Each path is a new rotation, seen through one point. The rows after it are directions, each followed by how far the rotation turns it, in deg/step (0 if it stays put).
Each turn is a multiple of 5 degrees from 10 to 175, or 0.
Each row of a path follows its step; steps can be skipped.

step 0: [ 34  -8  13 -20  25  -7  -1  24  -7 -10  11   1 -23  -2   3  13  -9  -9
  14 -26 -23  11  -1  15   4   0 -22  13  18   6]
step 1: [  4  14   2  -8   9 -35  16  -5 -17  -9  -1   7  22  -2   7 -11 -11  17
  31 -10   0  25  -5   2  25 -14  23 -19  -2  -2]
step 2: [ -6  -8  37 -17  17  15  -2  -8  -8  -3  41   3  20   3  -1 -13   4  15
  10   2 -24  -2 -14  13   0  -4 -29  -1   7  -2]
step 3: [ 17  -7  -7  -4  14   9  22  19 -22 -22   4   5  -9 -14  22 -11   2   3
  36  15   7  25 -15 -11 -17  11   4  -7  11  16]
step 4: [ 19   9  27  -2   8 -25  -7 -12   3 -27  16  -7  -8  -9 -26  11 -27  29
  17  15   3  -1  -1   2   6 -17 -14   0   8  11]
step 5: [ 18   2 -17 -24  25   1  -2  13 -18   6  25   9   2  14  -8   6  19  19
   9   0 -19  10  -7  30  -3  -2  19 -20  15  15]
step 6: [  9   1  11  19  -8   0  11  12 -24 -19  26  21  16  13   0 -11 -39   1
  14  -1   5  12  -8   9  25  15 -14  -6  -1  14]
step 7: [ -5  -4   4 -24  13 -13   1  15  -2 -18  11  -9   3 -12   2  24   8   6
  42  -8 -15  16   4  25  -3   6 -24  20  14  -9]
step 8: [ 42   4  10 -11  19 -13  -3   3 -10  -3  10  14  12 -23  20 -22 -15  18
  16 -24   2   9 -12  -4   8 -16  13 -11  -6   4]
step 9: [ -8  11  33 -15   3  13  14 -18 -24 -20  20   2  26   4 -11  12   4   9
  23  29 -24   5  -2   1   8  -7   3 -12   6  -2]
step 10: [ 30  -8   9   7  22   3  29  20  -1  -8  21   2  -9   9  13 -17   3  14
  19   3   5   0 -17  19 -29   6 -13   8  18  17]
Speeds:
[-3  2 -2 -6 -2 10  2  1  2  1  1  4 14 14  6 -7  0 -2 -3 11 -2 -8 -4  3
  6  3 -3 -6  2  3]	100
[ 12  -1   2   3   2   7   7  -3   6   0   1  -6  -6  -4 -13   1   3   0
   1  15   4  -6  -3   2  -3   2   8  -2  -2   6]	60
[ -9   8   1   0   3   3   5   2   7   3   8  -9   0   2  -2   4   5  10
   1   0   8  -4   5  10  -1 -10  -8   5   0  -8]	140
[ 11   5  11   1   1   1  12  -3   1   5  -5  -1   9   0   6   3   3  -9
   3  -6  -6  -2   3   1   4   0   4   9   0 -10]	45
[  7  -9   4   5   3   1   2  -1   9  -6   7   5   1   4  -1  -2 -12  -2
 -10  -8  -1  -6  -7  -1  -4 -11  -6   3  -6   2]	175
[ -5   3   4  -8   0  -7   6  13   2   0 -12   5   0   3 -11  -5  -5  -1
   8  -2   1  -9   2  -3  -8   0  -1   5   1   3]	110
[  8   0  -7  -5   2  -6   0   3   7 -10  -6 -10  -2  -5   8   4  -5  -6
   0   5   7  -3  -2  -1   2   6 -12  -1   8  -5]	100
